128 stands for zero in the data rows.
Some points:
[135, 129, 122, 139, 122, 153, 110, 123, 117, 110, 124, 142]
[138, 118, 141, 113, 135, 132, 134, 112, 132, 132, 142, 137]
[201, 103, 141, 101, 236, 61, 176, 0, 150, 219, 241, 93]
[145, 138, 82, 167, 108, 107, 96, 131, 112, 136, 127, 128]
[124, 100, 138, 110, 118, 142, 115, 125, 128, 131, 131, 144]
[129, 136, 132, 132, 110, 132, 119, 133, 124, 127, 113, 131]
[157, 102, 146, 125, 174, 132, 181, 123, 127, 137, 154, 107]
[135, 105, 134, 105, 111, 140, 130, 117, 162, 178, 131, 139]
[156, 126, 135, 117, 130, 133, 103, 130, 139, 130, 110, 142]
[126, 123, 129, 139, 125, 146, 112, 149, 130, 126, 111, 133]
[111, 156, 109, 97, 158, 125, 94, 143, 142, 104, 87, 112]
[141, 127, 129, 120, 123, 139, 105, 123, 128, 123, 145, 131]
[115, 135, 96, 144, 124, 134, 101, 131, 120, 96, 103, 131]
[136, 105, 133, 94, 133, 126, 139, 132, 147, 133, 147, 114]
[142, 149, 128, 107, 169, 111, 106, 131, 138, 102, 71, 141]
[125, 75, 73, 155, 142, 43, 141, 138, 121, 171, 115, 81]
[131, 127, 160, 125, 95, 167, 122, 129, 122, 104, 145, 151]
[125, 124, 121, 120, 127, 125, 127, 139, 129, 123, 109, 135]
[127, 121, 137, 132, 135, 141, 134, 120, 133, 131, 126, 137]
[127, 126, 111, 124, 105, 99, 144, 132, 122, 117, 89, 109]
[116, 152, 115, 130, 135, 138, 141, 113, 131, 125, 143, 157]
[142, 111, 139, 104, 98, 145, 125, 103, 135, 136, 125, 138]
[135, 132, 132, 122, 115, 121, 119, 143, 111, 119, 120, 124]
[129, 75, 177, 96, 44, 165, 110, 64, 179, 188, 109, 118]
[94, 144, 84, 128, 11, 121, 107, 134, 102, 97, 165, 129]
[82, 199, 103, 167, 103, 115, 163, 135, 90, 59, 142, 141]
[102, 187, 97, 162, 132, 110, 161, 100, 112, 72, 138, 151]
[135, 161, 95, 163, 93, 132, 129, 128, 106, 97, 151, 147]
[136, 141, 149, 151, 125, 149, 107, 153, 114, 145, 124, 131]
[124, 133, 146, 116, 111, 124, 115, 130, 124, 128, 129, 138]
[130, 107, 113, 114, 130, 101, 133, 121, 119, 119, 166, 120]
[149, 162, 138, 101, 170, 125, 80, 134, 152, 97, 45, 137]
[111, 104, 108, 97, 169, 109, 126, 124, 146, 148, 135, 98]
[144, 132, 128, 131, 145, 132, 108, 142, 119, 127, 121, 129]
[136, 106, 151, 127, 139, 155, 131, 133, 150, 143, 135, 138]
[132, 125, 135, 118, 149, 137, 109, 149, 140, 115, 124, 136]
[116, 120, 120, 104, 128, 115, 132, 134, 146, 133, 129, 112]
[89, 173, 122, 179, 149, 136, 178, 110, 88, 48, 190, 183]
[127, 138, 133, 121, 119, 132, 108, 141, 111, 112, 135, 139]
[122, 137, 85, 135, 78, 126, 99, 128, 106, 109, 161, 142]
[158, 125, 137, 127, 163, 141, 116, 141, 135, 111, 119, 126]
[119, 123, 115, 123, 139, 135, 128, 141, 141, 118, 123, 117]
[125, 131, 126, 133, 143, 126, 136, 145, 124, 115, 142, 123]
[129, 107, 119, 133, 131, 128, 112, 136, 146, 145, 120, 127]
[135, 128, 112, 154, 133, 116, 102, 135, 116, 138, 123, 139]
[130, 126, 146, 173, 126, 151, 134, 143, 123, 134, 109, 138]
[68, 162, 125, 199, 136, 145, 191, 126, 109, 96, 151, 121]
[71, 152, 163, 99, 130, 132, 155, 125, 113, 105, 151, 106]
[64, 157, 108, 120, 148, 121, 148, 128, 130, 99, 167, 120]
[134, 135, 113, 127, 139, 117, 113, 107, 124, 125, 129, 139]
[159, 153, 109, 153, 129, 125, 138, 167, 116, 118, 152, 125]
[169, 109, 128, 157, 177, 130, 139, 145, 157, 160, 98, 103]
[159, 140, 97, 127, 109, 117, 106, 142, 108, 127, 113, 150]
[99, 155, 99, 170, 140, 135, 142, 144, 98, 91, 104, 115]
[120, 117, 150, 107, 80, 136, 116, 97, 139, 147, 119, 133]
[137, 101, 174, 97, 66, 125, 119, 127, 129, 144, 115, 134]
[107, 146, 127, 133, 138, 128, 153, 148, 145, 129, 121, 141]
[99, 158, 109, 112, 154, 110, 133, 152, 119, 148, 136, 99]
[107, 137, 132, 152, 122, 135, 141, 136, 106, 121, 138, 130]
[143, 123, 116, 129, 144, 149, 110, 143, 117, 114, 116, 138]
[132, 107, 140, 115, 95, 141, 117, 115, 143, 144, 132, 138]
There is one direction along which these points spread out most. How far along it is each point below, from 0 to 9? The average is between 4 and 5, and the first point in the table lies past the average.
[165, 119, 145, 206, 126, 171, 129, 143, 149, 181, 59, 126] 3
[152, 108, 106, 118, 159, 136, 158, 143, 110, 116, 133, 162] 4
[145, 133, 77, 147, 142, 49, 69, 144, 132, 154, 81, 126] 4
[99, 77, 170, 78, 53, 148, 126, 44, 156, 183, 147, 134] 1
[106, 122, 107, 109, 125, 133, 108, 144, 132, 126, 147, 125] 5
[155, 107, 151, 116, 168, 124, 124, 75, 143, 155, 197, 161] 2
[131, 116, 132, 109, 108, 126, 127, 131, 130, 129, 156, 134] 4
[142, 132, 129, 125, 116, 136, 118, 147, 125, 135, 127, 135] 4
[116, 121, 139, 110, 134, 108, 145, 129, 121, 137, 105, 121] 4
[137, 105, 146, 110, 115, 153, 115, 101, 153, 132, 99, 128] 3
[116, 136, 111, 145, 139, 142, 126, 142, 119, 110, 111, 106] 5
[131, 127, 163, 105, 65, 75, 110, 110, 134, 140, 131, 130] 3
[124, 114, 122, 124, 121, 121, 128, 152, 125, 120, 126, 132] 5
[139, 136, 164, 123, 147, 138, 142, 124, 109, 143, 110, 97] 4
[136, 116, 175, 104, 126, 115, 120, 114, 157, 135, 119, 166] 3
[140, 111, 189, 138, 197, 136, 239, 152, 108, 157, 146, 22] 2
[142, 107, 137, 153, 141, 117, 132, 149, 142, 165, 124, 128] 3
[101, 146, 150, 90, 151, 155, 169, 136, 133, 148, 128, 78] 4
[118, 151, 114, 160, 138, 137, 138, 142, 120, 96, 105, 122] 6
